The rows of A fall into several groups, and each row is roughly a mix of its group's hidden directions.
A:
[[  9  20  -2   6 -19 -15  21  43  42 -50]
 [-15  15   5 -10  28 -46 -44  46   8 -10]
 [-36 -40  16  40  20 -14  33   5  26 -23]
 [-35 -32 -26   6  17 -46   9  -4 -43 -18]
 [-21  -9  35  39  15  18 -44  19 -28  28]
 [-10  17  23  -8   7 -32 -48  -4 -42 -39]
 [ 58  36 -21 -14  25  -6 -32 -13   7  20]
 [ 53  17  -9   8  12 -17  37  18  11  45]
 [ -7  12 -33  -3  23 -37   4 -60   3  30]
 [  5  17 -10  24 -12   6   8 -37 -70 -16]
 [ 18 -17 -15 -29  13   3   7 -55 -27  45]
 [-51  -9  37  20  35  14 -15  25 -15 -27]
 [ -7 -37 -15  31 -14  -5   4 -49 -11 -48]
 [ 11   3  49 -48  13  -1 -17 -47 -10  -5]
 [-65  -3  -6  19  11   1  36 -28 -15 -22]
 [  8 -26 -46  30  29  13   0  27 -41  23]
 [  2 -53   6 -17  29  21 -29 -26 -37  16]
 [ 25  -5  33 -59  -2  16 -13 -33 -29 -11]
 [  3 -16  34  19   8 -25 -27  10   8 -66]
 [-39  27  28 -10  12  33   5   9  56   4]
 [-58  -3  16   6  13   9 -21  15 -45 -32]
 [-16 -14  20   3 -30  13 -23 -65  26 -18]
 [ 10 -18  -3  -6  30 -11  74  -9 -25  -4]
 [-22  -7  44 -20 -28  -8 -10 -39  41 -26]
 [ 16  14   5  18 -20  22  22 -57 -48   3]
 [-24   4  14  25   2 -26 -12  17  23 -68]
 [-21  28 -28  23  19 -14  59   9   5  30]
 [ 18 -64 -25 -17 -15   7  14  25  35  -1]
 [-21 -13  -2  49   9 -28   5 -52  13 -30]
 [ -6  -8  26 -18  -5  12 -15   3 -55 -56]
 [ 25  52  30 -44 -24  -8  13 -12   8 -22]
 [ 25 -25  19   7 -46  11  24  18  52  11]
 [ 42  41 -38  -3  23  -8 -10 -42  11  10]
 [-33  12 -12 -38   4  -4  31 -17 -53  28]
 [ 14 -44  -7   8 -35 -22  48   3  36  14]
 [-32 -23  56   1   8  20  -4  50  -5  -1]
 [ 15 -27 -14 -47   3  -8  17 -56 -12 -25]
 [-19 -34  26  24  45 -22 -22  39 -10 -19]
 [-54  37 -42   4 -14  -2  29   3  23  -1]
 [ -3 -20 -28  -7 -37  33   1  62   4  13]
 [ 29  43  29 -51  20   3  -4   7 -18  26]
 [ 34  56   6  -9  11 -24  22 -28 -22 -27]
 [  7  30  12 -28  18   8  -6  51   7  51]
 [ -2  30   8  -5 -48  49  20 -23  30   5]
 [ 48 -29  12 -37  -7  34  27   4 -25  19]
 [  9 -31  11 -14 -23  43  23 -15 -41 -38]
 [  9   0  12 -25  29 -39 -28  60   4  -2]
 [-39  42  -9  30   8 -13 -28 -21 -35 -27]
 [-48   1  10   9 -12   2   0  22   9 -67]
 [ 27  35 -30 -30 -42  14  13 -36   1  23]
 [ -9 -34 -29  -5   0  19  22  35  58  10]
 [  6  35  44  -8  14  53   1   8  31  20]
 [  6  32 -20  34  28 -48  11  -7  19  36]
 [  3  17   5  -7  26 -56 -40  34  18  18]
 [  8 -13  54 -47   1  36  10  23   2 -19]
 [-46  31   3   7  21 -30 -49  12  18 -17]
 [-28  -2 -18 -10  26  13  12  70  18 -14]
 [ 13  13 -10  31  37 -28  28  -9  -8  56]
 [-13  24 -28  -6 -11   9  50 -56   8  12]
 [ 29  14 -10  20  -5 -50 -25 -33 -40  16]
 [ 14  16 -20  31  -6 -43 -23 -43 -37  11]
 [ -4  37  34 -21 -38 -15  10 -17  41 -30]
 [  3 -21 -34  48  44 -11   3 -18 -36   2]
 [ 50 -10  22 -19 -10  20  40 -12   9  43]
 [ -1  -9  40 -20  14 -12 -15 -68  -5 -20]
 [ -6  30  56 -40  -1 -12 -11 -14  36  12]
 [ 26  -4 -28 -56 -26  25  37 -15   2  11]
 [-18  20  52 -31   8 -11 -17  -3  43  29]
 [-15 -15  28   9  50 -21 -22 -52  -2  14]
 [ 22  16 -50  -9  -2 -25  29 -51   0  17]
 [ 25 -12  51 -45   1  20  14  19  32  15]
 [-23 -29  48 -20  15  -3 -29 -45  20   9]
 [ 30  27   1  27   1  -3  30  55  18  32]
 [ 26 -11  32 -20 -34  18 -33  52   1  11]
 [-23  26  20  -3   8  25  12  -4  66  30]
 [ 31  30 -27  -1  -7   0  10  10  17  67]
 [-29 -17  32  31  19  12 -52  -6 -32  16]
 [ -9  44  14   8  23 -51 -45   3 -15   4]
 [ 28  -9 -43 -10 -28 -31  38 -33  12  20]
 [-57  -7   2 -11 -24  35 -43  -9 -11 -19]
 [ 29  22  29 -52  32   7 -12  -5 -29  26]
 [ -5 -38  12 -18 -19  39  16  -8  59   2]
 [ 46  -8  15   0   2  28  16  28 -20  54]
 [-61  35 -16  38   0  -9 -23   9  14  12]
 [ 12   1  36  19  65   2 -18  25  26   4]
 [-24  29  34  25  38  39 -26   3  16 -24]
 [ 10 -23 -41 -13   0 -50  39 -21 -16  21]
 [-31 -26 -27  27  -1 -33 -18  -5 -29 -48]
 [-16  -5  -1  20 -27   9 -18 -61 -29 -35]
 [ -7  26 -16  42 -24 -28  29 -17  21 -45]
 [ -4 -57 -22  15 -15 -50  29   6   1  -8]
 [-44  12  -2  43  27   1  -6  -3 -23  48]
 [ 29  23  38 -31   9  30 -16  31   7  39]
 [ 61 -16   0 -19  16  -4  47  -4 -13  25]
 [ 60  26 -26 -15  24 -15  -3 -20  15  32]
 [-37  12   0  -8  27 -26 -38  47  25 -20]
 [-15  35  30  17   7 -40   9 -40  36 -20]
 [ 31 -22  23  25  48 -26  29 -10 -31  15]
 [ 41 -18  16 -21  -7  -6  36  21   8 -56]
 [  6  34 -42   2   9 -40  43 -12  30  14]
 [-26 -54  -6  17  -5 -39  -7  28 -24 -28]
 [ 10  22 -34  29  15 -59 -22   3 -13  26]
 [-42  25 -27  11  30  13  13  54  11  -6]]

In each list below, three rows fit none of the groups, and each other row fits one group, some only roughly. Which are they? Name them in the order they come.
  * j_421: [-19  21 -50 -37 -23 -12   7 -35  28 -16]
  * j_24: [ 21  48  27 -11  44 -31   7 -31 -12   7]
  * j_9: [-28  16  43 -27   6  38 -12  12 -11 -47]
  * j_231: [ 17  43  26 -20 -38  25 -17  -1  31 -33]
  * j_288: [ 17  14   2  19  -5 -37 -52  -3  36 -37]
  * j_580: [  7 -44  49  -4  12  -3  10  49  11  22]
  * j_754: [  8 -26  48 -30  12  -1  21  41   4  38]
  * j_658: [  1   1  35 -30 -54  37   5  25   8  24]
  * j_557: [ 20 -12 -39  19 -12 -35  -6 -30  38  39]
  * j_805: [-23 -13  -4  37 -30 -16  29 -46  34 -16]
  * j_456: [-11  48  -5  32 -13   9   9 -59 -15  13]
  * j_354: [ 26  30  23 -25  25 -20   5 -52 -30 -15]
  * j_394: [  6 -42  27  -4  31 -12 -20 -46 -36 -15]
  * j_790: [  9 -11  53 -41   8 -19 -33  30  11 -20]
  * j_392: [ -4  -6  36  -5  11 -60   9 -29  22 -33]
  j_231 j_805 j_392
  * j_153: [ 24  -3  35   9 -34  37  -8  27  49   0]
  * j_687: [ 23 -51 -11 -11 -19 -30 -33  -4 -27 -34]
  * j_209: [ 11 -56  21 -35 -20   0 -20   2  40 -19]
  * j_109: [  3  -2  -7   1  36 -22 -58  28 -33 -23]
  * j_980: [-23  -7  -5  17 -28  45  19 -54  24  -6]
  * j_429: [  3 -11 -18  29  12  -4  14  32  69  15]
  * j_713: [ 38  28  11 -17  22  14  26 -16  37  45]
  * j_652: [  2 -18  45 -48  11   0 -20  40  14 -25]
  * j_20: [ 10   2 -35 -54 -42  16  -5 -16  29 -16]
  * j_902: [  9 -44   3 -25 -28  22 -11 -40 -24 -38]
  * j_453: [ 51   2  14 -16 -35  17  -3  46  28 -12]
  * j_847: [-53  19 -22  13  23   6 -13  24  50   5]
  * j_464: [  1  14  11   1 -38  48 -13  57   4  12]
  * j_705: [ 30  19  40 -23 -17  13  38 -27  14 -38]
  * j_337: [-14 -12 -52  43 -11 -13 -18  -9 -46   1]
  j_429 j_705 j_337
  * j_696: [ 21  -7  -1 -44 -14 -21  37   9 -17  53]
  * j_333: [ 4 11 55 18  2 44 -9 16 43 -3]
  * j_185: [-34  41  16  30 -14  -3  37 -40  12 -18]
  * j_311: [ 12  31 -33 -36  12 -12  21 -36 -31  34]
  * j_120: [ -3  29 -45 -22 -21 -24 -18 -35  39  12]
  * j_177: [  4 -18 -22  40 -28 -36  13 -25  15 -46]
  * j_996: [ -3   9   6  18  18  24  32  18 -27  65]
  * j_616: [  9  50  55  -6  13 -16 -22 -13 -26  12]
  * j_169: [-18  37  22  -9 -31  -8   8  32  57   8]
  * j_818: [-11  11 -27  -1   4 -15   4 -67 -24 -37]
  * j_79: [ 46 -19  -7 -24  21 -35  27 -43   0 -16]
  j_185 j_177 j_818
  * j_626: [-20  43 -26  27  26 -16   4  16  34  39]
  * j_865: [-18  -6 -39   9  18   4   8  58 -34 -28]
  * j_129: [ -3  28 -17  57  21 -37  23 -23   7 -21]
  * j_558: [ 14 -22  23 -21 -24  48 -53  11 -11  13]
  * j_331: [  5  -1  21 -14 -46  15 -38 -33 -12 -44]
  * j_57: [  6   3 -61  15 -20  38  32  16 -23  -2]
  * j_579: [ 49  -6  -2 -45  12 -16  26  39  21  14]
  * j_577: [ 33 -33  49 -40 -23   0 -25 -15   7  -7]
  * j_964: [-36  11  11  20 -20  34  -8 -57  19 -20]
  * j_973: [-67   5  13   3 -11  31  14 -16 -32 -18]
  * j_455: [-23  19  18  11  63  10 -34  14 -26 -14]
  * j_414: [-65  27  -8  33  -6   7  10  34  10 -12]
  * j_361: [ -2  23 -16  12  22 -59  18 -14  35 -32]
  j_331 j_57 j_579
  * j_528: [-35  -3  45  32  26  30   6  15  33 -21]
  * j_892: [-25  47 -24  -2  -2  -9 -42  31  33 -19]
  * j_369: [ 26 -53   2 -33  -3 -29   4   7  -3  46]
  * j_780: [ 23 -12  21 -65 -20  35 -14   8 -20   5]
  * j_134: [ -6 -23  -5  42  54 -30  19 -10  28 -14]
  * j_867: [ 41 -25 -41  24 -20 -29  10 -20 -31  20]
  * j_681: [-60 -26   3  28  29 -21  22   4 -21 -19]
  * j_347: [-39  30 -20 -11  10  -2 -18 -17 -59 -20]
  * j_675: [-47   7  25  52   8   5  -6  41  -7 -14]
  * j_986: [-46  23   6  34  20  18  23 -19 -46   8]
  * j_53: [-39  48 -30  45   2   1   0 -27   8  11]
  j_892 j_369 j_986
  * j_487: [ 42   5  21 -35 -41   1  -4 -35 -15  33]
  * j_101: [ -3 -11  49  28   8  25 -14  36  43 -17]
  * j_393: [  3   4  35 -52  27  12 -25   2  -5  46]
  * j_126: [ 64 -39  14 -24 -16 -21   2  -7  -5  23]
  * j_488: [-24 -16 -25  37  32 -41  -8 -15  -6 -42]
  * j_671: [ 21 -41  21 -38  -7   9 -17 -18 -12 -52]
  * j_95: [-33 -15   9  17 -46  -6   6  -9  53 -31]
  * j_517: [ 23 -51  14   3  14  22 -21  30 -45 -14]
  * j_217: [ 10 -31  21 -47 -22   8  22   8 -53   3]
  * j_96: [ 12   3  30 -29  18 -24 -26  41 -40 -31]
  * j_345: [  3   8 -31  31 -25   9  23 -47  40 -24]
  j_487 j_517 j_217
  * j_708: [ 16  19 -12  13  23 -60 -13 -42  25  -4]
  * j_299: [ 45  36   9 -43   0   6  15 -19 -36 -23]
  * j_718: [ 26  -3 -26  17   5  -7  16 -41 -46 -43]
  * j_736: [-17  37 -42  -5  -7  -4  -1 -22  23  56]
  * j_883: [ -1  -2 -33  -2  34 -38  45 -38 -10  18]
  * j_106: [ -9 -18  25 -15 -34  47 -23  40  -3 -31]
  * j_912: [ 14  -9 -38  28 -39   3  28   2 -16 -51]
  * j_269: [ 11  25 -17  -3  17   8   4  63  -5  47]
  * j_359: [ 17 -16 -30  13  -8  22  49   4 -27  48]
  * j_379: [ 59  -9   0  23  -6  -9  21 -13  37  38]
  * j_906: [ 52 -23  17 -14   2  20 -28  -7 -32  42]
  * j_757: [-40 -11  29  45  30  13  -5   9  20 -40]
  * j_583: [ -9 -40  -3   7 -34  36 -13  56  -6 -12]
  * j_254: [ -2 -18 -63  17  -1 -27   0  27  35  17]
  j_359 j_379 j_583
  * j_380: [ 48  -1  50 -24  -3  21   0  39 -14  10]
  * j_771: [ 25 -52   0  17  18 -52  -6  30  10  -3]
  * j_382: [-21  29 -34 -27 -32   5  20  16  39 -35]
  * j_165: [ 33  39 -31  11  31  -7  21  29 -37  17]
  * j_555: [-16  33  43  -2   4  17  -7 -21 -52 -31]
  * j_40: [-29  34 -14  -1  37  -9   3  60 -16 -13]
  * j_286: [  7  15 -18   2  35 -49 -10  51 -19  18]
  * j_336: [-27  14 -26  28  -8  25  29 -18  51  27]
  * j_669: [-21  27  26  -7   2  -4   0  35  54  40]
  * j_391: [ 26 -19  18  -9   0  19  62  30 -22 -25]
  * j_33: [ -5  13   7  18  24  -3 -29   9 -38  64]
  * j_807: [ 20  48   5  -5 -30 -18  28 -23   2 -49]
  * j_247: [ 31 -29  45  19  14  23 -31  31 -25  13]
  * j_538: [-26  16  31  15 -21 -29   6 -25  55 -23]
  * j_35: [ 13   0  51 -17   5   4 -27 -50  35   6]
  j_380 j_33 j_35
  * j_797: [-16  15 -20  38 -41 -15  24   5  36 -39]
  * j_823: [-50   9 -31   8   8 -13   9 -35 -41 -29]
  * j_389: [-38  51  49  -7  24  16  -5   4  15  -2]
  * j_605: [ 15 -14  -6   7  40 -22  34 -41 -30  36]
  * j_929: [  4 -14 -20   1  34 -34  29 -58 -16  17]
  * j_674: [ 37 -40  21   7 -22  29 -21 -23 -34 -28]
  * j_821: [-34   6  39  -9  26  27 -22  40 -37  -5]
  * j_838: [ 18 -23 -42  15 -25  -1  38  43 -30   3]
  * j_537: [ 26  -4 -10 -30 -11 -21  35 -14  22 -59]
  * j_426: [-55  19  -2   9 -27  28   2  42  11 -28]
  * j_798: [-38  13 -19 -15  22 -25  15  47  12  41]
  * j_663: [ 7 21 37 18 35 27 22 -9 53  6]
  j_674 j_838 j_798
  * j_935: [ 25   5 -14 -10  26 -39  -2  58 -20  26]
  * j_301: [ 40 -16 -56  21 -13 -10 -10  33 -28   3]
  * j_654: [-36  -6 -18  -5 -41  10  51 -39   2   7]
  * j_255: [-30 -28   9  22  39   5  14 -22 -45  34]
  * j_474: [  1 -19 -14 -37  32 -24  -8  51  25  29]
  * j_473: [ -4 -14  39  25   1  31   9  60 -24   0]
  * j_846: [ 47  13  12 -41 -22  11  -7  23   2  47]
  * j_293: [-20  -8 -28 -23  17 -18  32 -61 -17  17]
  * j_168: [ 23  17  47 -33  19 -25 -18  27  27  26]
  * j_872: [  7  11 -35  -1 -44 -23  47  33  12 -20]
  * j_953: [-41  -4  -1  36 -20 -11   4  21  61   2]
  j_301 j_474 j_872
  * j_510: [-42  -3  37   6 -16 -14  -4 -11  62  -6]
  * j_758: [  5 -23 -15 -10  13 -41 -19  42  48  21]
  * j_791: [  7  30 -42  34 -30 -16  33  33  10 -19]
  * j_77: [-53  -1   7  41  38 -11  11 -12 -30  20]
  * j_50: [-16  37 -21 -41 -32  13  16 -37 -30  13]
  * j_873: [ -8  -7  41 -28  51  -5 -22 -25  -2  38]
  * j_486: [ 29 -47 -15 -17  -3 -39 -23  33 -22 -20]
  * j_43: [ -1  15 -41  27 -38  -1 -15 -39  11 -42]
  * j_737: [ 15 -14  41   8  51   0  13  27  36  24]
  * j_670: [ 10  24  46  -5  -3 -27 -42 -42 -21 -14]
  * j_193: [-20 -49   0   7  11 -34  58   3   7  14]
  * j_650: [ 25 -41  42 -41 -15  14  -5  13 -11 -34]
  * j_830: [-21  45  26  38  19  19   1  28  16 -37]
  * j_801: [  1  24  32  -3 -59  25  28  23  21 -13]
  * j_550: [  8  -2  25 -15 -43 -24  -3 -42  47 -17]
  j_830 j_801 j_550
  * j_436: [-31 -23   5   5  39 -37  54  -6  -6  14]
  * j_201: [ 33  -9 -14 -21  12 -35  42 -40   7 -32]
  * j_511: [ -1 -12   6 -25  -6  42  58  25 -28 -15]
  * j_647: [ 18  47  33  -2  22  -2 -43   9 -34  18]
  * j_794: [-28  29  -4  14 -36  36 -36 -11  -8 -41]
  * j_342: [ -6  38   0  22  29 -23  47 -20 -21  36]
  * j_709: [ 44  22 -25   2  10  -5  27 -42  40  20]
  * j_355: [ -7  16  16  49 -12  56  -2  21  30   8]
  * j_544: [-22  15  52 -21  29  34   8  22 -20  28]
  * j_446: [ 54 -23  28   7  19   6  -3   2 -27  47]
  * j_877: [-66  13   0  17 -15  21   2  31   5 -35]
  * j_408: [ 23 -45 -48  23 -25 -18  -3 -22 -25 -13]
  j_647 j_342 j_355
